(in the rows, 128 means zero)
Which row each row swaps with, under one turn or mirror:
The rows were stretched afterwards, more along some directions than others.
zezal: [117 134 157 111 146 117 173 113 110 100 128 125 118 131 147 114 115 141
 164 114]
pibet: [103 125 132 112 141  96 135  91  94 141 148 122 130 171 157 145 171 164
 147 150]
vut: [112 130 139 115 105 104 152 115  99 121 108 106 141 153 139 135 111 124
 138 113]
Sog: [100 130 119 113 164 113 128 137 115  95 140 126 115 164 130 130 136 146
 142 128]
zepu: [113 130 134 122 111 109 155 121 104 117 108 106 139 151 137 128 109 115
 135 122]
zaz: [111 129 138 117 109 108 153 119 102 119 110 101 133 165 140 137 117 111
 137 113]
pogib: [148 118 144 127 124 111 144 130 138 163 135 101 134 140 133 129 106 116
 140 107]
vin: [136 139 154 100 123 142 124 149 134 102 101 123 119 143 138 158 145  95
 128  92]
fetu: [105 124 130 124 136  94 137  85  99 147 151 120 138 169 159 143 165 158
 147 145]
Dedi: [ 92 126 128 123 144  99 136  91  98 145 152 112 129 168 159 142 168 161
 149 144]
zezam: [120 131 160 110 145 121 171 115 112 101 123 132 118 130 143 113 113 140
 163 105]
nazo: [ 99 133 123 113 160 121 128 143 120  92 136 119 107 152 137 123 128 138
 145 115]
vof: [113 127 144 107 111 105 151 123 144 137 124 145 141 124 134 137 139 156
 117 112]
Pek: [105 134 121 115 162 119 124 146 121  97 137 123 107 157 138 123 130 137
 144 119]
magub: [103 130 156 107 144 118 174 106 107 100 121 129 124 119 143 114 127 148
 158 118]
Mol: [100 128 133 120 142  97 134  92  96 142 153 120 131 174 157 143 167 160
 149 149]
zubog: [114 133 157 113 139 126 169 111 108  99 117 129 123 120 147 110 119 139
 161 115]
memi: [111 127 139 116 113  99 160 115 107 114 108 101 132 163 139 132 110 122
 136 120]
mavi: [150 114 139 127 122 115 140 135 139 163 136 104 136 137 128 130 110 116
 137 109]
sifos: [136 138 157 100 122 142 126 144 129 100 100 123 119 145 141 158 153  97
 131  94]
Zezo: [135 139 155  94 122 143 127 144 131  93  95 126 118 140 137 158 150 100
 129  94]
Karu: [100 136 123 113 163 115 123 143 113  94 136 126 111 163 134 131 138 142
 144 124]
Zivu: [115 128 116 124 106 129 111 137 129 125 111 130 117 155 116 145 160 124
 139 119]
sig: [103 126 133 121 139  99 136  88  97 143 148 121 134 165 162 142 173 158
 149 147]
tofe: [108 132 137 123 115 108 151 116 102 115 109 109 134 162 137 131 116 115
 136 114]
tonad: [113 129 140 115 108 104 160 116 108 117 107 100 131 165 134 134 101 116
 141 110]
Tev: [105 129 120 115 160 115 128 143 121  96 137 118 111 154 134 122 122 141
 140 122]
savik: [108 124 124 118 114 105 158 116 105 121 112  99 136 162 133 126 110 127
 137 121]
Vime: [153 120 145 130 130 115 143 133 141 154 135 104 128 141 132 129 102 113
 138 105]
mek: [153 118 143 125 127 118 140 136 139 154 136  99 128 137 131 128 105 118
 138 107]
Tuliz: [138 137 154 102 119 146 125 146 134 108  97 123 118 139 140 156 150  99
 125  93]
Safis: [115 137 157 107 136 131 166 117 108  99 120 138 118 127 143 109 121 131
 163 107]
Noki: [137 141 156  99 121 143 124 144 128 103  97 132 122 144 139 159 158  98
 127  94]
kesam: [114 132 159 114 146 116 172 113 113 100 121 128 114 132 143 110 115 137
 164 113]
Rik: [114 127 117 129 111 134 113 135 126 122 114 134 115 154 112 144 163 119
 141 121]
dud: [106 122 133 120 136  94 133  87  98 143 150 118 135 166 161 145 168 161
 146 150]
nev: [119 128 146 104 114 110 145 124 143 132 124 156 134 124 131 137 145 159
 119 119]
vegi: [111 126 113 125 107 135 115 138 130 128 116 125 116 155 116 141 158 120
 142 117]
notu: [151 121 145 128 126 116 137 130 138 157 134 106 133 143 134 137 116 112
 141 106]
vop: [101 128 122 106 160 113 124 142 113 100 136 119 110 159 133 126 135 147
 145 123]
Vofis: [153 121 144 125 126 121 141 132 142 156 130 104 130 133 131 130 106 117
 136 107]
ganer: [110 135 166 107 137 117 173 113 111 100 117 134 121 133 140 119 119 129
 164 104]
goris: [155 118 144 124 126 118 138 138 140 153 132 106 132 137 130 135 113 112
 137 109]
Dofe: [134 139 153  97 120 148 125 143 130 100  95 130 118 137 140 158 157 105
 127  92]
Zuzim: [113 129 146 107 115 108 146 121 140 129 121 156 139 122 128 144 145 158
 117 117]
Nom: [116 127 117 127 112 134 115 132 131 118 114 131 114 151 113 141 156 121
 141 121]
fovig: [116 127 144 105 113 108 151 125 143 134 122 146 137 126 134 138 138 160
 117 111]
lefop: [136 137 155  97 119 141 124 148 131 104  97 122 126 139 134 159 154  94
 128  96]
vobef: [ 94 127 130 118 140  97 138  90  97 142 148 117 133 161 159 140 163 168
 147 147]
Leb: [ 97 132 117 113 158 116 123 139 111  97 137 127 117 160 130 127 139 142
 145 130]

Swapped with savik: magub
Swapped with Leb: vobef
Swapped with kesam: memi
Swapped with vut: Safis

Which row each row swaps with, under one turn or mirror:
The rows were stretched afterwards, more along some directions than others.
lozo: [119 133 128 126 113 158 119 131 125 141 134 127 101 142 138 141 120]
Rebi: [114 149 101 132  97 147 110 122 131 130 128 136  97 111 116 128 124]
vedes: [115 135  85 141 143 139 132 160 107 143 134 130 114 109 114 114 121]
Lini: [122 128 126 138 130 152 123 131 134 130 127 118 119 142 147 140 115]
Buso: [106 122 151 103 117 130 141 114 139 134 117 122 143 126 129 128 120]
simov: [141 112 156 146 140 116 118 126 150 120 127 131 147 143 131 134 142]
pas: [139 103 119 140 152 109 137 150 123 146 123 136 119 128 130 128 128]
Rer: [147 130  88 144 146 147 108 112 106 133 135 132 143 117 134 139 133]
lito: [105 122 141 107 118 143 142 113 136 148 124 122 140 128 142 126 118]
tak: [113 152 123 120  87 146 106 105 137 129 123 138 107 122 120 124 127]
fepu: [127 150 117 116 112 148 108 126 118 125 128 128 105 131 118 125 121]
sini: [132 121 152 143 111 125 107 112 147 123 139 132 139 142 123 145 142]
bufu: [145 121 105 122 156 104 137 140 112 141 113 135 120 115 124 109 122]
bago: [109 149 105 139  95 139 114 133 128 126 129 136  92 111 113 126 124]
mig: [138 128 132 122 164 139 138 149 114 147 136 125 147 136 135 121 123]
turu: [127 125 165 139 107 137 109 103 149 121 136 137 148 140 134 149 141]
rapu: [ 99 130 156 104 105 148 149 116 131 153 123 122 130 131 154 131 117]
mas: [128 129  88 119 124 143 107 104 103 146 123 136 131 101 113 120 140]
vum: [140 122 104 115 138 107 138 134 114 142 111 136 113 113 125 108 122]
nuram: [127 147 133 116 102 149 111 132 122 128 130 130  98 134 118 130 128]
tuv: [103 129 126 115 112 155 132 112 136 132 112 117 133 124 148 131 114]
Rozad: [124 108 151 147 140 115 128 134 136 132 134 138 143 136 127 135 132]
vup: [147 119  96 119 147 109 138 134 113 145 112 129 110 115 127 113 122]
tum: [111 131  84 138 134 139 131 157 106 146 132 132 107 108 114 116 125]
bivod: [137 131 163 124 137 105 146 157 150 120 125 130 123 141 125 118 122]
Gigu: [120 129 168 110 120 118 148 136 151 136 124 128 130 133 128 123 121]
negun: [118 142 132 127  84 145 106 100 143 122 134 133 112 122 120 145 136]
sola: [137 134 161 130 137 101 148 161 147 119 127 127 116 144 128 118 119]
rimam: [158 134 150 158 154 126 130 150 140 118 141 127 134 152 148 143 123]
Putu: [128 135 158 117 121 112 143 142 155 124 124 129 131 134 124 113 123]
Sab: [158 135 139 162 155 123 128 149 134 111 141 128 137 143 143 141 126]
vesi: [126 128 157 127 101 141 107  90 144 126 135 130 133 133 136 150 140]
Fudel: [128 130 159 108 125 105 144 143 150 125 114 129 128 135 127 108 118]
gesib: [130 105 128 148 151 112 134 153 129 133 121 135 127 129 130 128 133]
Zos: [135 131  80 131 138 149 110 104  98 147 128 131 139 107 129 128 135]
ges: [108 125 135 127 114 151 127 113 130 132 133 122 127 134 147 142 117]
pes: [127 151 131 115 104 148 109 129 127 131 132 132 103 138 116 122 122]
dob: [149 135 151 106 141 139 131 113 130 127 124 117 153 144 145 128 120]
Zirat: [145 132 153 116 153 136 134 135 124 132 132 119 157 146 141 126 124]
dofug: [115 155 132 127  85 149 111 111 145 126 131 138 114 121 122 130 130]

Swapped with Putu: dofug
Swapped with ges: Rozad
Swapped with bivod: Rebi
Swapped with sini: rapu

Which row each row swaps with, under one turn or mirror:
The rows were stretched afterwards, more along some directions than others.
fep: [112 104 126 125 103 134 124 119 110 134 141 115 126 111 124 102]
veg: [118 123 151 124 136 122 119 118 121 141 109 132 136 118 131 130]
Lenev: [102 124 119 112 119 146  95 131 124 117 112 123 133 111 103 118]
rure: [162 125 149 122 119 136 143 131 121 137 135 151 105 101 163 143]
gevul: [158 118 143 125 125 126 143 127 118 139 140 141 104 107 176 139]
gom: [116  99 127 125 105 141 129 116 105 140 145 109 119 104 121 105]
Fuf: [137 119  98 119 101 152 104 105 127 105 145 152 112 111 128 112]
birin: [118 123 115 123  95 145 122 109  99 140 135 124 107 111 128 120]
timig: [109 128 116 115 122 146  93 127 117 117 121 128 134 117 102 114]
zem: [117 106 119 108  81 138 126 126 113 104 109 152 104  85 135 123]
kifom: [124 121 109 125  91 151 125 111  93 132 139 126 102 106 131 124]
Pinik: [112 112 147 126 124 125 123 109 127 132 118 140 128 111 135 123]
bazum: [124 107 151 141 109 145 136 107 126 116 122 150  96  96 119 127]
Nok: [120 115 120 123  77 142 123 114  89 134 137 131 101 100 139 128]
tage: [151 122 142 131 141 115 146 118 101 159 135 132 115 119 145 133]
Roneb: [115 108 119 123 110 142 131 121 108 140 144 112 122 112 120 110]
bar: [148 116 155 128 128 136 147 128 126 146 135 141 105 102 159 135]
Dodu: [161 124 154 124 124 128 152 132 122 143 136 136 106 101 153 145]
Sil: [154 116 140 129 133 118 136 112  96 154 143 134 114 111 148 125]
berug: [114 116 155 128 137 122 123 116 127 135 110 128 128 109 128 129]
gov: [112 105 115 109  84 141 117 126 120 100 110 149 110  85 132 119]
katun: [118 101 129 132  99 133 130 114 107 138 148 118 120 109 125 107]
felo: [117 121 148 126 141 127 116 121 129 131 114 135 132 113 133 130]
pekeb: [159 114 149 126 118 132 148 124 117 145 138 143 102  99 167 143]
zuzuf: [105 123 117 110 120 150  97 133 122 119 115 129 138 113 108 113]
suse: [158 121 131 134 133 114 132 114 102 147 149 141 117 120 149 123]
Pazag: [126 129 115 129  96 138 131 105  93 137 146 123 108 111 130 125]
Kifim: [116 121 105 121 115 122 123 110 115 107 106 136 110 111 140 118]
lafad: [160 124 144 121 126 133 148 132 122 151 135 143 115 114 164 144]
Rerev: [119 115 159 126 133 122 121 118 128 136 119 134 133 112 132 129]
Reka: [120 128 115 127  97 149 130 113  93 143 133 128 110 117 128 128]
Gik: [154 122 139 127 127 109 129 115  98 151 139 144 122 117 152 126]
Lat: [119 123 103 119 116 125 128 110 113 107 110 134 109 115 136 118]
tolu: [108 126 112 112 123 150 101 133 126 110 109 130 124 113  99 113]
tib: [120 108 118 109  83 140 125 124 112 104 113 154 107  86 131 125]
misaf: [122 125 118 122  81 142 125 106  95 133 135 129 108 109 135 127]
Nibi: [106 122 110 111 119 150  93 129 123 112 119 128 133 107 105 112]
bup: [120 123 102 117 112 124 126 109 110 106 111 138 107 112 143 117]

Swapped with gevul: Nok
Swapped with pekeb: kifom
Swapped with tage: Roneb

Which row each row swaps with, under one turn or mirror:
The rows were stretched afterwards, more along some directions than others.
meb: [112 110 119 129 108 135 140 135 125 126 152  74 108 159 131 136 165 160
 145]
zibat: [118 146 120 112 121 114 108 134 107 138 141 126 147 136 119 143 149 141
 135]
dif: [113 102 127 111 136 115 111 117 117 136 136  93 143 141 123 144 159 144
 140]
semob: [139 122 134 132 131 124 132 120 130 125 118 119 125 138 124 150 136 156
 145]
Katog: [119 138 112 138 111 132 133 132 100 107 121 109 110 164 140 144 136 125
 124]
dese: [112 116 115 131 111 132 138 131 128 127 152  73 110 158 132 135 164 161
 149]
ruvep: [109 104 120 114 137 122 115 122 119 141 143  75 142 148 128 145 162 148
 143]
Rufiz: [155 143 113 110 117 127 125 148  91 130 110 118 109 130 122 118 147 124
 106]
rugu: [141  97 151 115 140 118 110 135  96 110 115 116 139 145 109 156 142 162
 113]
piv: [146 112 154 117 141 112 106 134  99 117 114 127 148 138 109 150 139 156
 114]
Fem: [154 144 113 112 114 125 129 150  92 132 110 122 109 131 124 121 145 124
 105]
Siku: [153 138 121 110 117 127 126 152  92 130 110 126 113 131 122 123 148 121
 107]
zime: [115 116 115 126 109 133 143 135 130 124 149  81 109 154 133 129 166 158
 145]
seg: [158 150 116 111 116 124 125 149  87 134 111 119 114 135 125 112 148 124
 107]
gefup: [142 106 154 112 139 121 107 135  86 115 110 123 141 141 102 147 142 162
 108]
kud: [114 101 137 116 152 127 110 117 110 153 141  96 137 144 122 129 190 164
 154]
nav: [110 109 116 130 110 139 144 140 127 120 151  79 105 159 138 137 167 157
 148]
Bifog: [106  97 126 107 137 125 112 127 121 135 144  86 148 144 123 152 163 149
 149]
rif: [110 118 120 130 111 131 140 127 126 123 149  76 112 159 131 132 166 161
 152]
dama: [154 145 116 114 115 123 128 152  93 131 110 126 111 132 119 118 147 124
 110]
Dupun: [142 109 136 119 139 118 128 131 133 130 121 112 132 130 125 161 149 155
 141]
voni: [113 117 118 128 109 134 138 134 125 128 152  76 112 159 130 131 168 157
 150]
tetu: [112 105 139 126 142 133 111 128  99 142 148 109 136 145 118 131 179 160
 153]
Zemal: [110 137 119 112 115 117 115 133 110 126 148 123 141 132 117 146 144 146
 141]
Fugi: [141 102 151 115 141 119 106 136  91 110 120 123 144 139 101 151 142 166
 116]
fofim: [140 105 157 115 138 114 108 122  95 110 119 122 143 140 105 148 143 165
 115]
zef: [123  96 146 124 112 124 115 143  92  92 151 114 128 143 100 174 139 161
 131]
nomo: [135 121 122 118 123 129 113 149  96 106 130 104 120 132 118 161 127 137
 126]
bolab: [111 107 124 104 141 121 108 117 118 145 138  85 144 147 125 137 166 149
 143]
gipep: [154 147 113 110 111 121 127 148  94 133 114 120 105 132 123 115 147 125
 109]
vitin: [117 108 124 112 136 121 112 123 119 137 133  86 148 143 125 144 155 140
 145]
Zuzu: [135 104 158 115 144 116 104 130  87 114 119 121 148 142  96 146 150 168
 114]
famu: [108 107 140 126 148 133 117 116 105 147 146 102 134 150 124 131 186 151
 149]
sotil: [112 114 116 122 107 127 137 138 124 127 146  74 109 158 124 137 166 159
 144]
rera: [ 87 107 134 113 128 140 114 145 102 110 154  90 137 151 121 165 166 156
 140]
zifug: [151 131 116 113 114 128 131 151  96 125 112 120 105 133 124 118 151 126
 113]
romop: [ 91 106 135 107 133 137 112 148 102 112 148  93 146 148 114 155 169 155
 146]
mot: [111 104 130 107 141 119 103 114 112 141 139  81 148 145 117 147 169 149
 144]
nuse: [116 138 120 103 117 115 107 134 102 127 145 122 142 136 112 145 151 148
 126]
maz: [115 117 115 125 104 130 140 139 123 122 148  77 106 158 133 139 165 153
 140]
Kuva: [120 137 138 122 118 131 120 112 101 124 143 107 113 159 116 122 148 143
 129]
Nopum: [132 118 133 121 126 122 131 133 132 122 134 115 133 128 117 170 139 155
 146]
Lafo: [134 116 126 117 129 127 112 151  94 104 129 103 130 134 110 153 135 144
 132]
fisip: [112 107 119 128 109 136 140 143 129 120 149  76 110 157 134 139 163 154
 143]
Fom: [131 103 147 123 115 119 110 137 101 106 150 108 130 145 100 174 140 159
 133]
lemi: [133  97 138 121 107 121 115 147 106  98 149 109 126 145 110 173 131 151
 129]
zana: [151 143 120 112 119 121 126 146  88 130 108 126 111 131 119 115 151 123
 111]
bido: [148 139 112 110 116 128 130 147  98 130 116 118 104 131 124 120 150 128
 115]

Swapped with rif: zana
Swapped with zime: zifug
Swapped with semob: famu
Swapped with rera: nomo
Swapped with romop: Lafo

Which row each row swaps with, under one turn or mirror:
The rows were stretched afterwards, more along some directions than others.
ter: [126 119 135 147 132 117 107 116 133 126 128 138 135 140 126 146]
Demif: [ 84 112 137  98 144 120 126 103 132 120 132 135 121 131 134  97]
big: [ 96 158 119 123 151  91 132 136 123 131 122 116 141 139 113  98]
Mola: [112 142 139 122 144 111 134 138 114 134 117 138 124 135 125 118]
Fote: [114 157 124 136 146 115 135 129 119 122 125 127 129 123 101 123]
tor: [102 141 144 129 151 105 126 117 110 120 126 127 124 131 110 128]
Tolup: [127 121 137 126 121 122 132 113 129 131 150 115 124 115 155 142]
rege: [114 132 140 129 139 117 122 132 124 112 130 157 123 139 145 120]
bogo: [122 108 116 121 114 137 140 118 135 126 145 141 127 133 157 141]
zeve: [130 118 140 133 120 118 112 140 152 139 157 123 127 133 140 147]
Soza: [121 101 143  97  96 126 140 102 125 125 147 117  96 118 130 145]
dad: [135 114 123 125 117 144 126 119 149 125 148 126 134 108 152 154]
lom: [124 119 119 152 137 125 121 109 135 145 122 145 145 136 146 159]
kapas: [104 121 167 114 133  87 114 119 108 120 103 126 122 141 145 109]
pima: [114 122 135 146 126 130 122 114 105 102 107 135 124 148 144 141]
nuvil: [113 119 136 122 131 112 112 108 130 140 126 111 131 137 132 134]
tupi: [114 127 130 101 116 134 134 145 142 134 155 109 120 118 147 117]
zuti: [126 121 144 100 140 128 115 126 138 162 130 138 130 116 131  90]
Foge: [110 106 148 118 113 122 123 117 138 109 139 127 117 126 155 121]
goseg: [137 127 146 133 110 128 131 140 138 119 148 124 127 114 136 134]
lanop: [106 112 148  87 122 122 134 116 131 130 142 136 116 119 137 107]
bive: [116 121 134 131 137 138 139 117 136 126 132 149 137 117 148 118]
bigu: [134 143 146 144 115 101 129 136 116 130 112 122 122 132 122 143]
liru: [100 119 147 101 126 111 124  91 100 106 115 110  83 135 113 124]
pitel: [134 140 120 149 146 119 113 129 112 123  99 154 143 136 110 123]
tonu: [ 93 117 158 112 133  93 113 106 109 103 133 129 105 138 135 134]
kuv: [130 110 160 110 115 122 119 133 131 131 119 130 123 132 163 106]
Met: [119 102 125 104 115 149 123 113 143 119 147 121 119 120 157 125]
zav: [124 125  88 115 115 138 140 114 157 142 156 102 138 113 141 137]
pupi: [125 127 137 133 123 106 123 123 103 126 119 125 118 137 146 142]
Ranu: [134 134 134 143 128 119 118 133 117 140 114 131 129 139 124 149]
Zuta: [ 87 108 136  80 133 122 133 101 136 114 151 121 117 119 141 105]
Beko: [141 122 129 141 120 124 116 123 126 130 126 113 129 134 125 147]
geki: [113 108 143 108 112 130 127 120 138 113 159 142  99 128 123 152]
menut: [128  91 131 105  93 135 134 118 138 136 155 132 115 127 164 144]
rabon: [150 146 146 157 124 118 120 163 123 123 119 133 136 132 131 133]
Dap: [140 115 133 105 115 127 127 116 142 148 133 119 122 107 144 133]
segoz: [ 97 143 147 131 154  98 119 120  96 106 111 130 121 137 111 107]
Gop: [100 123 125 111 134 136 134 118 130 106 144 125 119 130 135 103]
fafa: [138 102 148 107 116 130 116 123 149 141 144 134 128 118 168 143]
nar: [115 134 124 122 134 113 134 130 119 139 132 120 124 133 140 123]
Pup: [148 109 131 127 102 133 131 106 127 124 115 122 116 124 151 157]
Pev: [112 103 129 111 112 104 130 114 129 134 136 130 130 138 154 144]
bado: [126 128 126 118 120 124 141 133 116 140 118 125 110 132 114 109]

Swapped with tupi: pima
Swapped with bigu: Foge
Swapped with pitel: zuti
Swapped with menut: pupi

